One vector is turned by the same rotation once a tick. Each row is the vector after some number of ticks, and that number follows the row.
The counts run from 0 to 404.
[153 125 125 170 182 146 132 104 106 110 132 133 131 102 132 128 148 146
 112 159 115  98 106 131  87 124  71 106 186 176 142 131 109 129  92 102
 140 143 111 115 126 146 117 100 162 155 109 117 117  96 140 177 101 131
 102 145 151 130 124 127 111 154 189] => 393
[167 104 161 122 133 138 119  96 140 167 133 165 110  80 100 124 121  59
 107 118 143 160 101 128 115 166 128 100 146 129 136 166  94 103 131 188
 131 139 127 173 158 114  88 143 114 137 137 172 119 101 150 107  97 143
 113 111 149 143 139 148 116 147 110] => 121
[154 107 144 145 197 133 124 100  96 144 142 107 138 124 123  79 106 109
 103 131 130 119 117 153 101 123  84 151 192 162 103 167 145 129 105 177
 143 160 117 138 178 120 101 117 124 146  91 133  84 113 146 165  96 128
 105 109 121 127 136 128 100 124 127] => 95
[161 133 119 160 185 116 132  90 150 101 131 123 160 137 114 119 139 167
 110 126 117 143 102 145  91 199  78 113 150 108 139  95 104 118  99  74
 145 135 106 144 167 149  96 134 126 109 109 113 115  92 143 114  80 136
 125 115 145 153 156 162 128 143 133] => 276
[151 158 106 149 192 135 136  98 159  95 131 134 146 140 121 121 128 163
 118 122 120 123  88 159  93 191  86 109 141  99 145  84 112 124  88  70
 143 135  95 125 165 140 100 135 125 110 113 126 111  84 134  98 116 130
 134 127 140 144 160 158 124 140 132] => 279
[161 110 151 167 154 137 121 119 127  66 135  74 139 119  99  88 119 122
  96 136 136 116  92  92 146 129  85 106 157 131 151 102 125 169 132 113
 131 163 127  80 121 124 123  89 158 102 104 120 116 117 151 177  97 115
 112 114 166  97 140 141 111 147 138] => 69
[137 132 121  87 141 115 155 125 131 112 130 141 147 120 118 162 138 129
 104 136 104 141 159 159 102 235 153 116 125  78 109 152  83  92 135 116
 119 118 182 145 125 137 110 139 118 135 146 132 160 107 134 104 134 142
 145  96 115 160 166 147 148 131 103] => 144
[167 121 128 166 166 122 141  91 138 122 132 119 163 134 105 121 149 146
 104 131 103 156 120 134  95 193  71 123 160 120 132 117  95 109 103  88
 148 126 131 158 163 153  95 128 133 121 101 111 133  96 154 129  58 146
 116 103 142 161 141 156 133 145 128] => 273
[123 143 126  58 158 147 126 130 109 116 144 116 115 134 140 127  98 101
 112 124 127 102 140 175 110 159 160 136 141  84  80 138 154 119 118 143
 142 155 176 102 151  83 126 125  98 131 147 139 108 132 142 113 193 134
 163  93  86 128 177 115 116 115 106] => 319
[146  82 190  84 153 115 131 107 120 153 153 147 133 104 124 115 156 117
 108 120 107 164 167  98  89 128 120 109 157 114 110 154  91 120 104 123
 149 127 182 160 137 134 143 107 115 129 170 165 100 104 149 121  93 101
 122 113 150 144 126 119 135 152 176] => 6
[156 147  88  94 134 148 100 111 110 114 173 105  99 108 149 137 125  88
  97 149 121  93 135 165  90 153 102 130 127 102 121 137 119 102 139 109
 100 162 124  71 139 114 148  91 172 115  95 114 161 123 134 174 178 140
 161 114 104 116 138 129 109 166 125] => 56
[134 153 121 123 100 143 160 149 130 107 134 144 119 100 108 159 147  83
 100 158 125  58 131 173 121 159 145 116 141 133 132 153  80 102 129 111
  66 113 117 119 112 152  98 107 148 148 103 152 186 120 159 146 160 150
 132 113 118 108 151 119  99 166 129] => 379
[147 107 124  75 137 162 152 137 112 107 159 112 141 105 146 101 120  75
  98  85 126 120 152 129 121 145 119 164 126 130  93 191  90 118 145 159
  94 138 134 136  92 152 123 108 176 129  97 183 142 109 121 167 131 134
 100 122 126 112 124 113  97 160 112] => 232
[148 109 155 138 197 150 133 107 107 121 132 100 160 138 122  71 102 121
 106 110 127 128 107 139 105 113  80 159 185 158 102 152 141 146  93 153
 151 144 112 149 161 127  92 120 122 137  95 154  78  95 145 144  88 129
  92 115 133 121 134 124  97 124 132] => 98
[126 124 166  36  96 131 118 143 118  96 147 138 116  99 137 125 103 112
 121 135 136 122 129 136 127 119 156 112  94 112  81 135  75 131 123 123
 109 110 112 146  96 130 102 138 116 109 154 151 123 103 149 120 190 144
 137 131 117  95 176 130  78 165 154] => 345
[165 126  97 133 144 150 138 117 128 115 134 145  93  81 108 134 121  86
  90 125 101 156  85  94 126 187 117  91 148  96 122 137 133 100 130 159
 176 174 180  95 134  79 130 114 135 124 155 118 134 112 134 143 116 160
 140  96 125 149 143 145 158 119 122] => 295
[127 114 138  91 132 175 133 158 106  39 133  81 133 133 124 121 111 117
 112 115 141  77 123 121 148 117 153 129 141 104 103 118 139 159 126 109
 124 150 175  86  78 106 128 105 135 125 144 150 115 148 155 152 173 128
 136 111 125  97 169  99 100 142 124] => 197
[156 112 129  99  91 102  95 122 112 124 175 113  91 102 110 134 150 106
 103 153  99 148 140 114 102 153 138  99 150  73 107 124  97 101 128 104
 150 145 166 126 135 102 142  93 130 101 149  94 146 118 169 170 128 148
 176  80 107 138 142 125 126 168 156] => 178
[158 126 124 150  92 148 133 115 112 120 131 142 105  79 103 170 150  76
 102 168 136  83 122 160 111 155 124 111 157 151 133 154  84  92 135 128
  86 125 127 132 114 146  98 115 158 159 103 138 178 132 177 173 131 161
 127 112 127 127 147 121 103 171 121] => 383
[132 139 104 136 133 153 140 182 114  79 149 113 117 123 119  95 121  99
 103 120 116  74  90 154 172 127 148 127 134 108 112 160  98 134 130 140
 116 131  93 129 136 117  80  98 111 111 102 118 146 130 136 154 166 167
 118  86  96  93 162 144  69 151 136] => 81
[155 154  77 118 137 200 133 132 142  94 126 142  97 110 118 149 118  82
 105  96 113 129  66 134 123 183 131 113 123  78 128 119 124 104 108 121
 167 155 144 111 125  88 112 136 141 129 139 153 145 103 140 110 152 183
 142 110 122 146 147 135 129 144 102] => 289
[143 117 162 136 166 114 124 134 126 125 142 124 123 131  97  93 134 136
 106 136  90 156 101 103 131 119 114  91 165  86 124 118 123 142  87 111
 193 140 159 130 174  86 117  99  85 110 158 106 100  96 150 112 100 142
 127  83 131 134 140 148 127 133 181] => 304
[163 113 153 117 126 137 125  99 144 168 134 169 105  80 102 118 121  55
 105 112 138 155 101 132 120 169 132 106 143 123 131 168  92  97 128 190
 124 138 121 173 161 117  89 140 113 135 133 177 125 103 148 106 103 142
 113 108 139 140 140 144 119 150 107] => 120
[157 120 169 150 173 100 144 103 161 138 140 142 147 103 103  93 139  97
 100 134 145 112 123 136 125 151  93  99 143 141 166 150  85 142 133 141
  77 126  91 132 166 161 101 101 134 117 102 165 124 103 135 122  91  85
  96 122 169 106 134 153 112 157 142] => 244
[129 123 205  73 139  94 154 115 134 106 140 138 140 109 110  89  98 140
 108 152 134 130 133  98 127 111 107 100 136 144  80  98 126 162 100 123
 127 127 129 101 129 133 118 127 103 108 159 139  72  99 162 118 129  93
 124 129 145  91 179 127 127 117 171] => 336
[141 112 163 111 105  92 149 134 117 132 172 136 115  97 100  92 136  76
  85 153 121  86 146 122 145 102 119 119 170 149  84 149 118 121 121 153
  96 137 132 121 155 130 124  88 111 117 116 127 116 155 182 176 121 116
 138  79 102  95 160 117 114 146 156] => 209
[150 113 177 132 142 113 148 103 116 119 136 138 142  87 118 147 145 131
  93 190  99 114 153 111 114 120  59  87 135 163 115 116 105 131 106  88
 120 140 159  75 143 148 145 102 141 143 140 108 133 135 171 150 114 120
 114 122 159 117 149 142 149 141 188] => 37
[147  96 178 122 106 102 126 117 109 130 164 127 120  99  98  95 135  89
  97 152 133  98 133 125 140  84 103 120 167 155  89 140 112 130 111 139
 104 133 113 146 161 138 108 102 104 109 115 126 104 152 197 174 109 118
 130  89 117  99 163 123  89 159 160] => 212
[128 122 154  95 145 176 111 147 108  50 131  74 133 146 123 121 114 123
 119 121 140  80 121 135 128  94 142 126 151  99 121 105 145 165 107  88
 137 153 167  88  99 102 133 100 129 126 142 152 108 129 158 143 171 119
 133 117 136  98 156 100  89 150 145] => 194
[134 130 125  82 146 131 161 142 126 101 128 137 155 131 129 156 134 134
 112 121  98 146 153 159 108 224 154 121 119  72 109 157  71 102 131 107
 133 113 183 154 111 138 106 137 122 136 150 141 161 103 128  96 135 155
 132 100 116 158 164 144 135 134 113] => 142
[139 132 129  99 122 143 118 136 115  63 151 106 143 128 145 144 134 156
 117 145 104 108 130 145 120 120  96 117  95 107 107  99  73 132 111  42
 120 120 108 120 112 151 116 114 144 104 119  98 147 121 154 146 163 157
 133 128 123 110 163 150  86 182 174] => 47
[127 119 141 102 169 126 100 139 111  71 135 103 133 150 126 110 113 168
 133 123 122 132 105 147 131 148 151 106 132  67 110 103 117 148 111  98
 169 137 151 146 147  96 101 131  70  99 170 102  91 121 142 104 153 140
 146  98 113 134 185 149  95 138 146] => 311
[148 125 178 157 175 128 136 119 156 123 129 138 149 116 106 106 138 101
 113 132 142  96 107 151 130 134 104  99 129 138 173 144  84 149 118 120
  88 116  80 144 167 157  90 111 121 133 107 171 130  96 136  97 109 105
  87 128 174 101 139 156  91 167 143] => 247
[136 153 105  88 155 131 175 135 161 124 151 172 124  98 126  87 110  84
  98  92 132 123 106 140 133 193 143 128 122 108  96 162  99 108 126 174
 102 126  94 146 139 136  90 135 119 109 113 177 120  93 109 104 140 123
 125 109 106 116 156 139 119 128 105] => 113
[148 114 156  87 106 168 136 122 119 114 125 136 125  92 122 193 141  64
  99 143 122  96 161 146 119 154 128 106 112 116 121 143  99 107 131 112
  98 137 196  98 120 125 141 121 146 159 149 166 165 160 172 117 161 140
 129 114 140 131 158 123 139 162 115] => 27
[141 129 105 149 178 164 145 136 118  75 140 121 146 133 137 108 155 161
 114 113 100  97  94 131 105 122  92 130 166 137 131 126  96 134  83  68
 148 125 104 133 108 149 108 102 162 130 108 133 127  79 126 159 110 146
 102 134 139 125 122 122  96 165 191] => 398
[148 103 205  91 143 120 109 101 104 156 142 100 131 104 119 122 125  94
 109 169 130 131 181 136  77 118 111 125 166 143 137 170 103 137 128 144
 108 135 162 112 125 132 142  97 157 155 128 163 135  87 150 159 121 103
 110 129 161 117 109 107 112 157 152] => 359
